Each path below is one point turned by a fixed rotation once a step. After each direction that follows a path, write how fast that rotation turns it, in degrees per step (0 if it stays still).
Each turn is a multiple of 5 degrees from 10 to 175, or 0.
Each row of a path follows its step; steps can be skipped.
Rotation 1:
step 0: [  6  -5  -2 -22  -2  19 -12  17  -6  -7  15  29  -9  34  -3  -9  -6  -4
 -17   1 -12   5  13  -3  -2 -38   1  -5  30  -2  18  -9   0  -9  15 -12
  14   3   5  19   5  -1   7  -9   0   3  -7   0 -16  13]
step 3: [-16   2  -7 -20  11  22 -12  16  -1   4  14   0 -18   1  -6  -5 -17  -2
 -22 -17  12   7  11  -8 -32 -27  15   6  -2  13 -16   0  17   9  -9  10
  19  14  11 -10  -3 -15   9 -19   4  15  11  19  -8   3]
step 4: [-16   9 -27   9  17   6  -1  -2  -7  -2  34   8  -4 -15  -6 -13  19  14
   0 -17   0 -12  -3  -3  -5  12 -12   9 -32   5  -8  25   3  -9  13 -29
  -5   4   5  -7   6  -9  -5 -10   2   5  31   7  -3  -8]
step 5: [-14  11 -15  -2   4  11   2 -20 -36   4   9  31 -15  14 -25  -2   2  12
  11  11  -4   1   4   2   1  -3   9  18   5  -9 -14 -13  11  -7  15  -4
  19  14 -12  -8   1  21  11   3  19  -2  11 -20  20   8]
step 6: [-17  13  -3  10   6  12 -11  16   1   3  28   5  -5   5   4   9 -11   2
 -27   2 -11   8 -19  33  -2 -16   2   7  -4  15 -21  -9   0 -13 -11  11
   8 -12   5  -1 -21  27  29 -18  -1   3  11  -9 -14   2]
step 7: [-12  12  -8  -7 -10  -8   7 -22 -15   8  26  -4  22  -4  13   6  -2   9
  -8  -1  -7  12 -22  -2   4   0  13  -1 -30   1   6   6 -17 -30   3  -9
 -16  23   6   1  10  19  -6   3  -8 -24  19  -6 -14 -11]
step 8: [-12  27 -14 -15   2  22   0  -3  -5  12 -10   2   0   4  11  -7 -22 -11
  -1  19  11   0  21 -25   0 -17  28   0   8  -5 -12 -28  10 -19  14   1
 -10   4  -8   8  10  12  15   7  16 -23   6  -8 -11  -3]
step 12: [  3   3  17  21   9  -3 -22 -13  14  13  21  -4 -28 -12   9  -3  -1   4
  -9 -15 -26  -8  -6 -16   1 -15 -25  -3 -11  10  -5   6 -15 -11   2   8
  -2  21  25   8 -15  16 -11  -3   7  -5   9  27   0  -4]
Directions:
[-1 -4  1 10 -3  3  5  1  9 -6  1 -4 -8  3 -1  2  4 -1 -8  0  4  0 -3  2
  0  0  5 -2 -4  1 -9 -6 -3 -1 -1 -5 -3  3 -1  8  4 -1 -4 -2 -2  5  3 -1
  3  1] => 135
[ -1   1   0   8   0  -6  -7  -1   2  -3  -4   0  -1  -3   7  -2  -3  -4
   5  -3  -1  -5  -3  -4  -3   0   5  -1  -1   0  -1  -4  -8   0  -1   0
   6  -3  -2   1  -1   9  -2   9   4  -3  -5   1  -4 -10] => 20
[ 2  2  0  1  1  2  3 -4 -5 -7 -7  2  2  5 -5 -7 -3  3 -1 -5  4  1  3 -8
 -1 -7  2  7  7 -2  2 -2 -6  0 -3  3 -2  6 -3 -2 -3  5 -4 -4 -8  2  0 -5
 -1  3] => 140
[  9   4   0   2  -2  -1  -5   5  -6  -5  -3   9  -2  -4   0 -10   4  -2
   0   2   0  -4  -2   2   0   7   2   0  -5   0  -2  -2  -1   2   5   5
   9  -1   0   1   3  -9   0  -3  -3   0   6  -3  -2   3] => 65
[ 0 -3  0  2  5  0  5  2 -3  5 -2  1 -5 -3 -1  0  1 -4 -1  0 -4 -3 10 -8
 -2  1 -7  3  2  1  4  0 -7 -2 10 -5 -2 -4 -3  9  4  3  3 -6  3 -1  5  2
  1 -1] => 90
[ -1   2   2   2  -3   3   4   2   1  -3   3  -7   5  -7  -6  -6  -3   0
  -1   1   0   5   1   0   1   3  -2   7  -5  -2   3  -8   4 -13  -3   3
   4  -4   1   0   1   4  -4   0  10   0   2   0  -1   2] => 20
